In the data rows, 128 means zero.
Some points, one per row:
tensor([111., 100.,  50., 111.,  83., 104., 129., 108.])
tensor([121., 128.,  92., 118.,  94., 129., 117.,  97.])
tensor([102., 102.,  46.,  99.,  90., 101., 116.,  93.])
tensor([ 90., 127.,  78., 133., 151., 155., 165., 115.])
tensor([101., 131., 100., 139.,  90., 137., 163., 123.])
tensor([ 74.,  63.,  13.,  65.,  82., 117., 123., 100.])
tensor([126., 129.,  77., 115.,  94., 110., 148., 122.])
tensor([ 76.,  70.,   8.,  91.,  87., 142., 107.,  61.])
tensor([114.,  78.,  51.,  98.,  41., 103., 154., 102.])
tensor([169., 174., 121., 134.,  76.,  82., 175., 115.])
tensor([128., 141.,  86., 136.,  79., 108., 146.,  95.])
tensor([ 91., 120.,  48., 120.,  72., 113., 147., 104.])
tensor([131., 127., 123., 120.,  84., 126., 152., 100.])
tensor([107., 136., 126., 174., 175., 155., 128.,  66.])
tensor([ 99., 106.,  62., 105., 113., 157., 157.,  88.])
tensor([139., 166., 106., 158.,  94., 113., 165., 111.])
tensor([167., 132., 108., 108., 107., 124., 169., 116.])
tensor([113., 128.,  99., 149., 159., 176., 127.,  67.])
tensor([187., 180., 114., 149.,  77., 128., 150., 114.])
tensor([146., 157.,  88., 175., 133., 120., 177., 141.])
tensor([  0.,  28.,   0., 101., 194., 236.,  90.,  19.])
tensor([101., 118.,  47., 115., 104., 137., 126.,  83.])
tensor([125., 144.,  65., 112., 119., 140., 126., 136.])
tensor([125., 134., 104., 125.,  87., 128., 148., 103.])
tensor([132., 143.,  79., 107.,  81., 113., 142., 115.])
tensor([ 82.,  65.,  15.,  79.,  90., 120., 119.,  80.])
tensor([ 76.,  94.,  64., 143., 135., 175., 129.,  63.])
tensor([ 81., 144., 139., 197., 232., 230., 146.,  68.])
tensor([140., 126.,  85., 109., 102., 145., 183., 119.])
tensor([144., 156.,  92., 134.,  89., 127., 156., 114.])
tensor([180., 161., 124., 174.,  99., 128., 179., 127.])
tensor([119.,  97.,  55.,  97.,  87., 140., 153., 109.])
tensor([128., 139.,  87., 137., 102., 127., 135., 111.])
tensor([119., 116.,  52., 102.,  68., 139., 175., 104.])
tensor([139., 148., 102., 129.,  86., 120., 151., 129.])
tensor([146., 121.,  81., 153.,  93., 100., 134.,  94.])
tensor([112., 141.,  99., 127.,  95., 127., 148., 123.])
tensor([171., 171.,  87., 152.,  61., 122., 144.,  96.])
tensor([142., 144., 113., 155.,  67., 118., 173., 118.])
tensor([144., 128.,  93., 147.,  79., 148., 154.,  96.])
tensor([ 73.,  82.,   4.,  90.,  45.,  99., 103.,  97.])
Here are 40 more points, each followed by its number:
tensor([153., 137., 110., 139.,  99., 132., 162., 116.]) 0
tensor([148., 173., 102., 143.,  79., 104., 146., 121.]) 1
tensor([120., 138., 106., 156., 120., 122., 117.,  87.]) 2
tensor([ 54., 133.,  81., 186., 215., 235.,  97.,  37.]) 3
tensor([129., 120.,  68., 112.,  85., 111., 163., 133.]) 4
tensor([168., 127.,  77.,  94.,  16.,  72., 163., 183.]) 5
tensor([ 74.,  89.,  46.,  85.,  87., 108., 114., 105.]) 6
tensor([176., 158., 139., 137.,  85., 141., 154.,  89.]) 7
tensor([ 72.,  54.,   0.,  91.,  89., 116., 106.,  87.]) 8
tensor([ 97., 108.,  44.,  89.,  44., 114., 118.,  89.]) 9
tensor([130., 148., 101., 140., 112., 119., 139.,  97.]) 10
tensor([130., 134.,  70., 105.,  80., 100., 133., 138.]) 11
tensor([134., 124.,  92., 137., 107., 132., 140., 108.]) 12
tensor([ 98.,  95.,  45., 105.,  71., 109., 116.,  93.]) 13
tensor([127., 128.,  87., 124., 106., 129., 129., 107.]) 14
tensor([ 83.,  75.,  55.,  70.,  56., 113., 147., 122.]) 15
tensor([ 96.,  98.,  23.,  70.,  56., 134., 187., 111.]) 16
tensor([ 69.,  69.,   7.,  85.,  59., 111., 114.,  96.]) 17
tensor([ 69.,  56.,   6., 113.,  94., 116.,  94.,  81.]) 18
tensor([133., 171.,  83., 126.,  94., 140., 135., 107.]) 19
tensor([ 72.,  38.,   2.,  74.,  76., 137., 107.,  71.]) 20
tensor([138., 147., 121., 135.,  82., 126., 148.,  99.]) 21
tensor([114., 116.,  83., 131.,  95., 139., 126.,  94.]) 22
tensor([134., 196., 112., 161., 109., 122., 153., 117.]) 23
tensor([125., 117., 107., 126.,  91., 147., 127., 108.]) 24
tensor([100., 112.,  66., 131.,  83., 152., 168., 110.]) 25
tensor([123., 139.,  78., 127.,  92., 129., 113., 102.]) 26
tensor([ 76.,  85.,   3.,  64.,  74.,  90., 116.,  84.]) 27
tensor([ 71.,  73.,  56.,  61.,  78., 105., 112.,  90.]) 28
tensor([125., 161.,  77., 121.,  88., 113., 167., 124.]) 29
tensor([147., 186., 113., 164.,  99., 144., 154., 113.]) 30
tensor([ 72.,  69.,  16.,  69.,  65., 110., 132., 110.]) 31
tensor([ 84.,  99.,  57., 143., 149., 168., 144.,  57.]) 32
tensor([114., 136.,  78., 105.,  90., 116., 137.,  99.]) 33
tensor([ 56.,  52.,  14.,  77.,  36., 116., 115.,  63.]) 34
tensor([114., 125.,  92., 113., 119., 123., 153.,  68.]) 35
tensor([ 72.,  51.,   0.,  73., 126., 140.,  98.,  53.]) 36
tensor([ 97., 104.,  48., 116.,  95., 118., 127.,  92.]) 37
tensor([151., 151.,  91., 141., 103., 127., 163., 126.]) 38
tensor([ 98., 112.,  67., 104.,  91., 130., 142., 113.]) 39
Which of these numbered points is nearest to each point below, looking only along the 3 directions in which the first points spread most? Its number follows each.
tensor([ 60., 134.,  75., 190., 224., 219., 109.,  35.]) > 3
tensor([172., 155.,  73.,  90.,  21.,  62., 163., 163.]) > 5
tensor([ 80.,  89.,  52.,  93.,  93., 133., 111.,  73.]) > 6
tensor([139., 140., 113., 129.,  66., 120., 160., 118.]) > 29
tensor([100., 108.,  47.,  95.,  72., 114., 136., 108.]) > 13
tensor([147., 133., 101., 176.,  87., 144., 160., 123.]) > 0
tensor([ 55.,  87.,  18., 100.,  73., 122., 127.,  84.]) > 28
tensor([ 73., 123., 115., 181., 209., 204., 128.,  41.]) > 3
tensor([139., 196., 107., 166., 110., 139., 142.,  94.]) > 30
tensor([ 74.,  86.,  31.,  75.,  91., 118., 125.,  60.]) > 28
tensor([113., 120.,  76., 134.,  89., 132., 160., 113.]) > 25
tensor([ 84.,  97.,  93., 158., 180., 190., 148.,  85.]) > 32
tensor([ 78., 123.,  78., 169., 153., 170., 138.,  55.]) > 32
tensor([130., 127., 104., 130., 102., 133., 140., 102.]) > 12
tensor([165., 167., 108., 124.,  35.,  81., 203., 171.]) > 5
tensor([ 90., 118.,  50., 114.,  83., 127., 137.,  98.]) > 37
tensor([103., 110.,  66., 106.,  89., 121., 131.,  68.]) > 37
tensor([120.,  82.,  34.,  64.,  72., 141., 162., 124.]) > 16
tensor([133., 173., 104., 146.,  72., 103., 162.,  95.]) > 1
tensor([111.,  99.,  74., 106., 103., 131., 136.,  87.]) > 37
tensor([125., 137., 100., 138.,  92., 138., 156.,  77.]) > 12
tensor([116., 146.,  99., 161., 148., 158., 133.,  89.]) > 2
tensor([115., 142., 111., 124.,  70.,  99., 133., 124.]) > 29
tensor([169., 143., 111., 137.,  52.,  88., 159., 157.]) > 1
